One vector is turned by the same rotation once a step. Each row is the vector after some number of steps, and that number follows the row.
The counts run from 0 to 106.
[112  90 133 107 122 129 134 134 121 127 103 114 142  97 138 126 154  96
 119 111  98 133  95 161 191 149 129 216 106 125 126 121 131]
92
[133 124 136 150  91 128 164 147 112  98 101 100 136 152 122 108 137 122
 122 115  86 109 101 139 115 101  87 201  97 146 111 165 109]
87
[119 176 124 132 110 123 146 132 120 108  93 115  99  85 136 103 160 119
  87 124  91 123 116 132  89 112  96 109 118 154  82 111 189]
74
[134 104 171 136 119 191 107 134 137 142 113  94 166  97 147 109 105  62
 155 134  90 122 106 149 142 106  99 137 173 138 116 118 147]
49
[142  94 160 151 129 132 148 127 108 146 118 121 111 100 121 148 163 120
 115  93  90 132  96 112 162 184 107 122  75 104 112 182 130]
97
[110  86 162 122 114 129 134 164 140 133 100 114 149 117 132 176 162 109
 141 102  96 132  85 103 167 149 118 191  89 115 117 149 138]
94
[129  74 147 170 116 123 156  89 110 141 121 106 110 171 131  98 142 145
 130 114  52 136 128 149 125 144  83 146 107 119  99 135 116]
3
[134  87 149 146 103 152 164 130 164  99 135 137 115 101 142 153 163 117
 118 144  68 130 144  64 151 150 117 114  98 104 119 148 162]
14
[115 150 138 134 112 139 153 132 136 101 121 137 113  79 133 130 181 137
  93 116  80 109 134 122  82  75 106 103 117 135  67 129 135]
72
[130 128 150 136  97 164 155 103 170 109 145  94 138 116  92 102 175 119
 122 126 116 139 155 102 150 165  81 104 110 145 106 158 145]
18
[132 132 199 149  75 129 140 153 134 128 121 152 170 131 134 110 180 108
 144 115 122 131  93 121 147 146  91 126 130 149  90 151 180]
102
[131  65 143 160 103 130 158  83 106 126 131 129 117 145 146  90 150 133
 120 123  52 145 136 171 143 124  84 154 126 125  97 129 114]
4
[148  94 174 148 108 154 149 117 113 122 123 151 141  96 136 114 187 117
 121 110  98 121 117 153 190 141 101 114 108 121  89 162 121]
99
[166 142 163 183 124 165 126 122 117 139 108 105 134 103 118 136  93 103
 155 103  89 134 115 135  94 112  66 106 112 132 106 156 131]
45
[103 143 114 113  85 169 139  70 126 158 157 107 167 114 134 112 149 131
  86 111 109 133  94 153  93 150  89 146 160 149 126 152 129]
61
[124  69 129 138 110 156 149 127 164 102 142 145 110  86 138 144 152 116
 115 134  62 162 141  85 159 155 149 129 105 114 112 144 148]
13
[165 123 151 158 129 179 119 107 114 129 106 109 136  79 118  91  95  80
 136 110  91 143 112 165 135 127  86 108 143 151 112 138 147]
47
[124 142 105 126 130 138 136 160 123 115 115  91 113 120 116 117 140 112
 134 115  72 138  79 102 107  74 170 158  84 131  85 110 131]
80
[129 136 176 124 125 155 137 125 143 162 135 121 155 129  98  80 169 100
 140  97  94 157 103 125 139 190 151 116 135 134  95 134 172]
105
[143 108 163 151 141 187 115 125 134 126  98  90 146  88 132  93  87  64
 142 126  87 131 125 159 142 130  94 123 169 144 122 131 151]
48
[142  92 184 149 121 145 158 114 113 140 126 129 131 109 124 139 184 110
 120 105  91 122 116 139 172 163  96 109  91 107 102 171 113]
98
[125 108  96 147 102 149 135 154  86 107  74  74 118 127 118 107 151 150
 116 137  86 114 136 143 162 114 101 178  90 147 112 148 120]
85
[109 123 114 132  63 164 128 115 116 140 120 116 155 120 157 122 129 150
  92 138 101  96  98 111  90 153  86 132 168 132 136 173 162]
59
[130  74 129 172 101 116 137 105  86 153 121  99  99 163 127 104 131 163
 131 107  64 138 112 125 117 151  97 137  98 124  96 144 148]
2
[130 116 125 146 119 204 103 113 121 189 151  79 155 121 136 135 116 114
 142 125  80 140  68 105 116 140 137 118 127 113 134 148 129]
53
[106 103 121 140 105 121 131  98 153 150 150 122 121 133 133 124 132 106
 131 108  79 192 103 106 147 179 105 181  98 143 124 122 174]
9
[152 134 124 104  88 135 172 112 130  97  83 100 133 128 122 115 129 181
 150  94  94  95 144  83  90 129 145 122 109  85 103 162 135]
29
[139  95 142 148 110 129 143 128 103 153 127 135 132  97 123 160 157 130
 127  88  98 153  72 104 167 167 119 151  66 111 115 174 134]
96
[157 128 156 182 123 156 117 144 117 132  90 107 135  93 126 157  88 124
 163  97  88 136 125 116  93 119  73 122 110 138 106 173 147]
44
[136 119 151 125 128 124 168 116 116 127  95  86 115 135 128  96 135  79
 107 108  86 127  86 173 140 159  99 192  96 126 132 138 134]
90
[114 101 136 142  79 128 143 100 160 139 152 141 137 141 154 121 138 100
 133 116  85 170  95 110 139 146  88 194 107 147 123 114 176]
8
[ 90 120 116  86 108 147 141 103 159 141 137 146 142  70 167 150 151 117
  85 120  86 123  86 119  99 119 149 152 153 114 106 115 154]
65
[121 102 117 140  55 176 124 113 101 131 119 124 151 102 171 118 128 152
  97 144  90 101 100 111 110 123  98 131 169 127 133 172 151]
58
[137 134  98 136 136 144 147 154  93 128  81  62  90 133 132 115 144 124
 115 137  71 114  96 118 123 109 152 136  65 110 114 106 146]
82
[142 109 148 145  81 158 167 120 168 110 148 134 129 104 146 153 166 123
 123 145  97 126 127  67 153 134 100 111  88 119 123 139 166]
15
[174 151 117 104  73 133 171  75 115 119  82 113 138 115 141 100 117 158
 142  94 108 108 145 136 110 120 117 127  96 101 111 131 148]
31
[141 143 162  89  91 152 168 120 184  93 124 106 142 118 121  81 147  87
 134 132 119 119 104  83 117 133 141 122 126 111 110 120 174]
22
[120 134 124  75 105 170 140 103 159 134 110  62 161 124 102 119 161 163
 165 115 116 118 150  90 140 140 158 131 100 104 108 130 126]
26
[115  91 147 131 131 154 145  96 170 147 168 119 133 126 129 141 160  94
 130 114  61 185 125 117 157 168 125 149  95 115 118 123 127]
11
[133 126 151  97  90 153 168 122 176  75 130 114 139  95 102  75 139  92
 128 120 114 130 122  86 124 148 141 120 144 124  97 142 174]
21
[ 85 133 105 105 108 155 125  71 125 145 145 112 149  91 134 101 152 123
  82 104  99 142 109 161 101 167 117 146 169 144 117 151 136]
62
[145 126 119 150  89 121 164 130 102 103 102 109 123 135 117  92 127 116
 118 101  88 129  73 145 128 121  96 206 101 148 117 161 118]
88
[171 136 150 175 117 168 127  92 112 142 120 109 139  87 117 111  94  88
 151 105  87 139 110 154 116 112  76 113 122 142 105 143 141]
46
[142 120 127 142 114 113 166 127 105 111 100  97 105 124 121  91 123  99
 106 101  95 138  75 160 129 152 100 197  95 133 130 157 141]
89
[112 113 123 154 106 135 152 167 104  98  77  73 129 151 115 110 153 147
 120 125  81 106 127 133 134 117  87 193 106 148 109 161 109]
86
[ 98 150 123 119 153 148 133 172 143 116 111  77 118 124 111 107 153 108
 136 117  67 134  90 110  95  88 160 161 101 139  81 113 132]
79
[127 145 127  94 103 124 127 111 148 108  85 115 172  99 125 115 106 141
 180  68 101 145 149 148 113 121 117 188 130 139  98 128 140]
35
[144 146 181 143  78 134 130 134 133 138 146 151 167 116 122  99 176 109
 144 101 119 151  76 121 148 155 106 128 126 153  91 146 181]
103
[110 182 117 109 123 143 126 127 136 134 121  76 126 106 122  90 181 112
 114 131 105 135 113 159 118 100 102 135 106 169  81  86 169]
76
[ 95 137 131 125 136 140 149 132 138 109 116 119 117  77 119 144 198 153
  94 111  68 112 150 120  82 110 112  99 125 136  63 149 124]
71
[121 136 115  72 103 160 134 117 157 144 107  56 151 120 109 109 153 138
 158 122 120 130 134  90 142 165 157 115 105 107 110 115 169]
25
[141 130 176 115 125 166 140 119 147 159 149 126 165 129 111  91 175 104
 148 102  83 151 111 130 151 159 182 108 137 118  86 119 145]
106
[134 120 106  92  90 146 149 119 131  95  96  99 142 111 111 109 132 184
 162  90  96 118 150  83 117 127 168 121 114  98 100 155 128]
28
[130  77 141 152  91 121 122 141 105 154 121  98 125 158 139 133 146 169
 158 123  66 128  86  87 128 107 117 160  98 113  84 114 141]
0
